Each pair is two rows. How far apart are they, by a hidden measure? 0 means very close, and 20 very far. Two or three weighted sums of its numbers give each row a place; it is the straight-line distance between the places.
[-1.3  1.4 -0.8  0.1 -0.1 -1.6 -0.4  0.2  0.1 -1.6]
[ 1.1 -0.3 -1.7  0.4  0.3 -0.9 -1.1  1.6 -0.3 -0.6] -> 12
[ 1.8 -0.5 -0.8 -0.8 -1.2  0.   1.  -0.5  1.6  0.6]
[ 1.5  0.6  0.7 -0.7  0.4  1.2  1.7 -2.   0.6 -0.2] -> 2
[-1.  -0.6 -0.4  0.3 -0.1 -0.7 -0.4  0.  -0.6 -1.4]
[-0.3  0.5 -1.   0.1 -0.2 -1.5 -1.2  1.6 -0.1 -1. ] -> 5
[ 0.3 -0.6 -0.9  0.2 -1.6  0.3  0.6 -0.6  2.6  1.3]
[ 0.   1.1  1.  -0.9 -0.5  0.7  1.3 -0.9 -0.5  0. ] -> 7
[-0.6  0.   1.1 -0.1 -0.4  0.3  0.8 -0.5 -1.2 -0.6]
[-0.4  0.9  0.3  0.1  0.2 -0.1  0.6 -0.6 -0.1 -0.4] -> 6
[-1.6  0.2  0.   0.2 -0.2 -0.2  0.5 -0.1 -0.3 -0.8]
[ 0.3  0.7  0.6 -0.8 -0.5  1.3  1.1 -1.1  2.5  0.9] -> 8
[-1.1 -0.2  1.9  0.9  0.9  1.3 -1.   0.3 -2.   1.7]
[-0.3 -0.7 -0.3 -0.2 -1.1 -0.7 -0.4  0.2  0.2 -1.3] -> 11
[ 0.7  1.3  0.8 -0.3 -0.5  0.1  0.2 -1.  -0.1 -0.5]
[ 1.6 -0.8 -1.2 -0.3 -0.5  0.1  0.4  0.1  3.1  1. ] -> 6
[ 1.3 -0.3 -1.1  0.2  0.8 -1.4 -1.2  0.9 -0.3  0.1]
[ 1.5 -1.  -0.2 -0.3 -1.   1.   1.1 -0.7  1.4  1.2] -> 9
[-0.4  0.4 -1.5 -0.1  0.8 -1.6 -0.5  1.1  0.2 -0.9]
[ 0.2  1.3  0.6 -0.5 -0.9  0.8  0.3 -0.7  0.2 -0.8] -> 11
[ 0.2 -0.6  1.7  0.5  0.7  1.   0.2  0.2 -1.6  1.5]
[ 2.5  0.2  0.7 -1.2 -1.   0.9  1.7 -1.2  0.1  0.7] -> 14
[-0.2 -0.6  1.4  0.6  1.   1.1 -0.2 -1.  -1.6  1. ]
[ 2.4  0.  -0.1 -0.5 -0.7  0.7  1.4 -0.4  1.   1.1] -> 14
[-0.4 -0.6 -1.1  0.4  0.  -1.  -0.9  0.5  0.4 -1.4]
[-0.6 -1.3 -1.1  0.3  0.9 -1.5 -0.6  0.6 -0.1 -1.1] -> 7
[ 2.  -0.2  0.2 -0.7 -0.3  1.2  1.3 -0.7 -0.1  0.4]
[ 0.7  0.1 -0.8  0.7  0.7 -0.7 -1.4  0.8  1.   0. ] -> 13
[-0.8 -0.3 -1.2  0.2  0.3 -1.3 -1.   1.  -0.2 -1.2]
[ 0.3  0.8  0.2 -0.7 -1.   1.4  1.1 -1.   1.3  0.1] -> 8
[ 0.5 -0.6 -0.4  0.4  1.1 -0.7 -1.2  1.2 -0.1 -0.9]
[-0.1  0.1  1.1 -0.5 -0.7  1.3  1.1 -0.8 -0.1 -1. ] -> 9
[-0.4 -1.   0.6  0.4  1.2  1.1 -1.   0.3  0.   0.5]
[-0.7  0.9  0.3  0.1 -0.4 -0.9  0.1 -0.3 -0.4 -1. ] -> 13
[-0.2 -0.2 -1.7  0.5  1.2 -1.7 -1.3  0.3  0.4 -1.1]
[ 1.2  1.2  0.4 -0.6 -0.6  0.7  1.7 -0.9  0.7  1. ] -> 8
[-1.4 -0.8 -0.6  0.  -0.7 -0.5 -0.6  0.2  1.1 -0.8]
[-1.  -2.2 -1.4  0.8  1.3 -1.9 -0.9  1.2  0.2 -0.1] -> 8
[-1.3 -0.6 -0.4  0.  -0.4 -0.2 -0.9  0.   0.8 -1.4]
[-0.3  0.  -1.6  0.1  0.8 -1.8 -1.   0.9  0.  -1. ] -> 9
[-1.5  0.7  0.1 -0.2  0.6 -0.1  0.2 -0.4  0.2 -0.1]
[-0.5  0.3 -0.3 -0.3  0.3 -0.6  0.1 -0.4 -0.5 -1.2] -> 8
[-1.1 -1.4 -1.5  0.5  0.2 -1.6 -1.2  1.3  0.5 -0.8]
[ 0.5 -0.5 -1.3  0.1 -0.1 -1.1 -1.4  1.5  0.7 -0.4] -> 8
[ 0.4 -1.2 -1.  -0.6 -1.1  0.2  0.9  0.   1.6  0.9]
[-0.8 -0.7  1.4  0.8 -0.2  1.  -1.1 -0.4 -0.9  1.7] -> 10
[ 0.   0.9  0.9 -0.7 -0.4  0.6  1.6 -1.  -0.2  0.1]
[-0.4  0.8  0.9 -0.1 -0.2  0.6  0.1 -0.8 -0.2 -0.5] -> 6
[-0.2  0.  -0.3  0.  -0.3  0.5  1.  -0.5  1.   1.1]
[ 0.2 -0.2 -2.   0.4  0.  -1.3 -1.6  1.1  1.3 -1.4] -> 10
[ 0.7 -0.1  0.2  0.2  1.  -0.3 -1.   1.3  0.3  0.2]
[ 1.1  0.3  0.5  0.4  0.8  0.5 -0.8 -0.1 -1.   1.2] -> 7
[ 0.2 -0.4 -1.1  0.3  0.8 -0.6 -1.4  1.5  1.3 -0.6]
[-1.4 -1.  -1.5  0.3 -0.1 -0.9 -0.7  0.4 -0.1 -0.7] -> 5
[ 0.7  0.4 -1.5  0.8  0.6 -1.7 -0.8  1.2  0.7 -1.1]
[-2.2  0.7  0.2  0.1  0.3 -0.2 -0.6  0.1  0.  -1.1] -> 16
[-1.4  0.   1.7  1.1  0.   0.9 -0.3  0.2 -2.   0.8]
[ 1.   1.5  0.9 -0.9 -1.   1.4  1.8 -1.4 -0.8  0.3] -> 14
[ 1.4  0.4 -1.  -0.4 -0.6  0.5  1.6 -1.5  1.5  0.9]
[ 1.5 -1.5 -1.4  0.2  0.8 -1.3 -0.8  1.4 -0.8 -1.2] -> 7
[ 1.8  0.  -0.4 -0.7 -1.7  0.6  0.9 -0.1  0.8  1.3]
[ 0.4  0.2 -0.3  0.2  0.4 -0.3 -0.5  0.1  0.   0.9] -> 9
[ 0.4  1.5  1.5 -0.8 -0.8  0.9  2.4 -0.9 -0.5  0. ]
[ 0.7  1.4  0.9 -0.8 -0.6  0.7  0.9 -1.   0.4 -0.1] -> 4
[ 1.2 -0.8  0.5  0.6  0.3  0.1 -0.2 -0.1 -1.   0.2]
[ 0.9  0.7  0.2 -0.5 -1.5  1.   0.7 -0.9  0.4  0.7] -> 3
[-1.6 -0.9  0.7  0.4  0.2  1.1 -0.4  0.7 -1.1  0.9]
[ 0.2 -1.3  0.8  0.4  0.7  0.7 -0.5  0.3 -0.7  0.8] -> 8
[-1.1  0.8 -0.7  0.2 -0.7 -0.8 -1.1  0.6  0.8 -0.8]
[-0.4  0.8 -0.5 -0.2  0.6 -1.3 -0.8 -0.9 -0.4 -1.6] -> 4
[-1.   1.2  0.2  0.1  0.4  0.5  0.6 -0.7 -1.2 -0.9]
[-1.   0.1  0.6 -0.8 -0.3  0.4  0.3  0.1  0.2 -1. ] -> 10
[ 0.3  1.5  1.1 -0.6 -0.2  0.4  1.3 -0.5 -0.6  0.1]
[-1.9  0.5 -0.7  0.1 -0.3 -1.2  0.3  0.1 -1.2 -1.3] -> 7
[ 0.2 -1.1 -1.8  0.6  0.2 -1.5 -0.5  0.8  0.6 -1.3]
[-1.1  0.   1.2  0.8  0.   0.1 -0.2 -0.5 -2.2  0.9] -> 7
[ 0.  -1.  -1.3  0.8  0.2 -1.  -0.8  1.9  0.5 -0.9]
[-1.  -0.9 -0.3  0.1 -0.2 -0.7 -0.4 -0.4  0.  -0.9] -> 5
[-0.5  0.2 -0.9  0.3  0.3 -1.3 -1.2  0.7  0.  -1.5]
[-0.8  0.  -1.1  0.4  0.3 -0.8 -1.   0.5  0.6 -0.8] -> 3
[-0.6 -0.6 -1.   0.3 -0.3 -1.  -1.   0.5  1.6 -1.2]
[-1.4 -0.7  1.4  0.3  0.2  0.8 -1.1  0.6 -0.8  1.6] -> 12
[-0.3 -0.3  1.2  0.7 -0.4  0.8 -0.2  0.5 -1.3  1.2]
[-1.3  0.5 -0.7  0.2 -0.6 -0.9 -1.8  1.4 -0.2  0. ] -> 4
[-0.7 -1.2  1.7  0.6  0.9  1.1 -1.1 -0.6 -0.6  1.8]
[-0.9  0.6  0.2 -0.1  0.   0.   0.3 -1.  -0.4 -1.1] -> 10
[ 0.3  0.4 -1.7  0.2  0.1 -1.9 -0.3  1.2 -0.4 -0.4]
[-1.2 -0.6 -1.5  0.  -0.3 -1.4 -0.6  0.1 -0.6 -1.3] -> 9
[-0.6  0.2 -0.6  0.4  0.6 -1.3 -0.7  0.7 -0.7 -0.1]
[-0.6  1.4  1.2 -0.5 -0.3  0.9  0.7 -0.6 -0.1 -0.3] -> 8
[ 0.  -0.4 -0.6  0.1 -0.1 -0.3 -0.8  1.7 -0.2  0.5]
[ 1.   0.4 -0.1 -0.3 -1.1  0.9  1.6 -0.7  0.1  0. ] -> 10
[ 0.7  0.3  0.3 -0.7 -1.3  1.   0.9 -0.5  0.7  0.7]
[-2.1 -1.  -1.7  0.3  0.1 -1.6 -1.3  1.1  0.2 -1.4] -> 11
[ 0.2  0.9  1.1 -1.  -0.1  1.1  1.2 -1.1 -0.5  0.5]
[ 1.  -2.  -1.9  0.3 -0.2 -1.4 -1.4  1.3  1.  -0.2] -> 8
[ 0.9  0.6 -0.8 -0.8 -0.5  0.3  1.2 -0.9  1.   1.5]
[ 1.3 -1.1 -1.5  0.4  0.1 -1.5 -0.8  0.4  1.1 -0.8] -> 6
[ 1.  -0.4 -2.   0.3  0.7 -1.7 -0.5  0.1 -0.4 -1. ]
[ 0.6 -1.7  1.3  0.7  1.   1.3 -0.8  0.  -0.3  1.1] -> 14
[-1.   1.3 -0.5  0.2  0.9 -0.8 -1.   0.9  0.2  0.1]
[ 0.  -0.2 -1.3  0.5  0.9 -1.9 -1.3  0.8  0.4 -0.6] -> 5
[ 0.7 -0.3 -0.5  0.4  1.2 -0.5 -1.   1.2  0.2  0.5]
[-1.  -1.8  1.3  1.2 -0.1  1.2 -1.4  0.3 -0.6  1.3] -> 11
[-0.4  1.   1.4 -0.7 -1.   0.9  1.2 -1.5  0.   1.3]
[ 0.1  1.   0.8 -0.9 -1.1  0.8  1.4 -1.3 -0.2 -0.7] -> 9
[-0.4  0.  -0.3  0.6  0.8 -0.7 -1.4  1.1 -0.9  0. ]
[ 0.6  0.6  0.9 -1.  -0.5  0.9  0.6 -1.8  1.5  0.4] -> 10
[ 1.3  1.6  1.1 -0.6 -0.7  1.1  1.6 -1.8 -0.4  0.4]
[ 0.1  0.8  0.8 -0.5 -0.5  0.9  0.9 -1.  -0.3  1.3] -> 9
[ 0.2  0.5  0.6  0.3  1.4  0.8 -0.6 -0.2 -1.4  1.4]
[ 1.1  1.9  1.1 -0.8 -0.1  1.4  1.5 -1.2  0.2  0.1] -> 10
[-1.4 -0.9 -0.9  0.2  0.2 -1.4 -0.6  1.2  1.  -0.5]
[-1.4 -0.4  1.7  0.6  1.   1.  -0.5  0.1 -1.   1.1] -> 7
[-0.7 -0.9  1.4  0.7  1.3  0.8 -0.7 -0.6 -1.3  1.7]
[-1.6  0.5 -1.   0.5 -0.2 -1.5 -1.4  1.7  1.3 -0.9] -> 6
[-1.5  0.2  0.4 -0.3  0.  -0.3 -0.3  0.2  0.9 -0.5]
[-2.  -0.7  0.6  0.3 -0.6 -0.1 -0.4  0.1  1.1 -0.8] -> 3
[ 1.4 -0.5  0.2 -0.6 -0.6  1.6  1.1 -0.1  1.3  0.5]
[-0.1 -1.2  0.1  0.4  0.9  0.3 -1.   0.9  0.9  0.2] -> 10
[ 0.4 -0.4  0.3  0.5  0.6  0.1 -0.8  0.9 -0.9  0.8]
[ 1.1 -0.9  0.6  0.1  0.9  0.7 -0.6  0.4 -1.2 -0.3] -> 7
[-0.6  1.3 -0.4 -0.2  0.4 -1.1  0.3 -1.  -1.9 -0.5]
[-1.4 -1.6 -1.2  0.6 -0.5 -1.3 -1.   1.1  0.  -1.2] -> 9
[ 0.8  1.   0.  -0.4 -1.1  0.9  1.1 -1.5  1.3  1.6]
[-0.7 -0.7  1.3 -0.5 -0.5  0.4  1.2  0.1 -1.2 -0.1] -> 16
[ 0.  -0.8  1.4  0.4  0.5  0.7 -0.9  0.4 -1.9  1.2]
[ 1.1  0.2  0.8 -0.6 -0.5  1.4  1.  -0.6 -0.2 -0.5] -> 12
[-0.9  0.6 -0.3  0.1  0.8 -1.2  0.1 -0.4 -0.9 -1. ]
[-1.5  0.9 -0.2  0.2 -0.6 -0.5 -0.5  0.4  0.3 -0.7] -> 4
[-0.3  0.1 -1.8 -0.1 -0.8 -1.8 -1.2  1.1  0.6 -0.9]
[ 0.9 -0.7  0.5  0.2  0.2  0.4 -0.4  0.1 -1.1  0.2] -> 7
[ 0.6 -0.6  0.1 -0.8 -1.6  0.7  0.8 -0.5  1.6  0.5]
[ 0.2  0.9  0.8 -0.5 -0.8  1.2  1.7 -1.1 -0.3 -0.5] -> 5
[-1.1 -0.5 -1.3  0.5  0.4 -1.  -0.6  1.2  0.3 -0.9]
[-0.2 -0.9 -1.1  0.1  0.3 -1.2 -0.1 -0.3  0.1 -1.9] -> 5
[ 1.3 -0.9 -1.  -0.8 -0.9  0.8  0.9 -0.7  3.   1.6]
[-0.1  0.5  1.2 -0.8 -0.4  0.8  1.2  0.   0.9  0.1] -> 6
[ 0.9 -0.7 -1.4  0.2  0.4 -1.6 -0.9  1.   0.  -1.5]
[-0.1  1.5  0.3 -0.6 -0.6 -0.4  0.5 -0.8 -0.2 -0.8] -> 4
[ 1.  -0.5  0.3 -0.7 -1.1  0.9  1.1 -0.4  0.4  1. ]
[ 0.2  1.5  0.6 -0.6 -0.5  1.2  1.4 -1.1 -0.7  0. ] -> 5
[-0.6 -0.4 -1.4  0.5  0.7 -1.7 -1.1  0.7  1.  -1.7]
[-1.4  0.2  0.8 -0.1  0.2  0.4  1.2 -1.  -1.2 -0.9] -> 10
[ 0.6  1.7  1.1 -0.6 -0.2  1.1  0.8 -0.6  0.6  0.5]
[-1.2  0.4 -0.8 -0.1  0.2 -1.1 -0.8 -0.2 -0.2 -1.1] -> 7
[ 0.2  1.6  0.2 -0.4 -0.7  0.7  1.  -1.6 -0.2  0.6]
[-0.1  2.5  1.6 -0.6 -0.9  1.   1.  -1.1  0.8  0.4] -> 6
[-0.6 -0.7 -1.4  0.1  0.4 -1.5 -0.3  0.6 -0.1 -2. ]
[ 1.7  1.4  0.3 -1.  -1.   1.3  0.9 -1.5  1.6 -0.4] -> 12
[ 0.7 -0.9 -1.   0.6  0.5 -1.4 -0.8  2.   0.9  0.3]
[ 0.5 -0.5 -0.7  0.2  0.8 -1.2 -0.5  0.8 -0.6  0.4] -> 1
[-0.5  0.8  1.1 -0.5 -0.4  1.1  1.5 -1.6 -0.1 -0.7]
[ 1.8  0.8 -1.1 -0.8 -0.9  0.4  1.6 -1.2  1.   0.9] -> 11
[-2.3 -0.6 -0.9  0.4 -0.5 -1.1 -0.5  1.4  0.4 -1.3]
[-0.2  0.6  1.6 -0.5 -0.3  0.7  1.  -0.8 -0.7 -0.2] -> 8
[ 1.1 -0.1 -1.6  0.5  1.8 -1.7 -1.5  0.8  0.3 -0.6]
[-0.2 -0.5 -1.7  0.4  0.2 -1.8 -0.2  0.3 -0.4 -1. ] -> 4
[-0.5 -1.5  1.4  0.9  0.6  1.2 -0.9  0.  -1.1  1.8]
[ 0.4  1.2  1.  -0.7  0.   0.8  1.2 -0.9 -0.2  0.6] -> 11
[ 2.   2.3  1.2 -1.1 -0.3  0.9  1.6 -1.3 -1.2  0.5]
[ 1.1  1.   0.7 -0.8 -0.8  0.7  1.7 -1.2 -0.2  0.3] -> 5
[-0.1 -1.5  1.6  0.3  1.   0.8 -0.1  0.  -0.4  2.1]
[ 0.7  0.9 -0.4  0.2  0.8 -0.9 -0.9  1.3  0.1  0.6] -> 15
[ 0.9  0.8  0.8 -0.8 -0.2  0.9  1.5 -1.7 -0.7  0.3]
[ 0.   0.8  1.  -0.7 -0.4  1.   1.9 -0.7 -1.   0.2] -> 6
[ 0.3  0.1 -1.4  0.1  0.7 -1.2 -0.9  1.4  0.7 -0.7]
[-0.2  2.3  1.3 -1.   0.2  1.1  1.  -1.  -0.7  0.2] -> 5
[ 0.3  0.9 -0.1  0.1  1.4 -1.1 -0.8  0.7 -0.2  0.4]
[ 0.8  0.9  0.7 -0.7 -0.6  1.4  1.4 -1.7  0.1 -0.2] -> 15
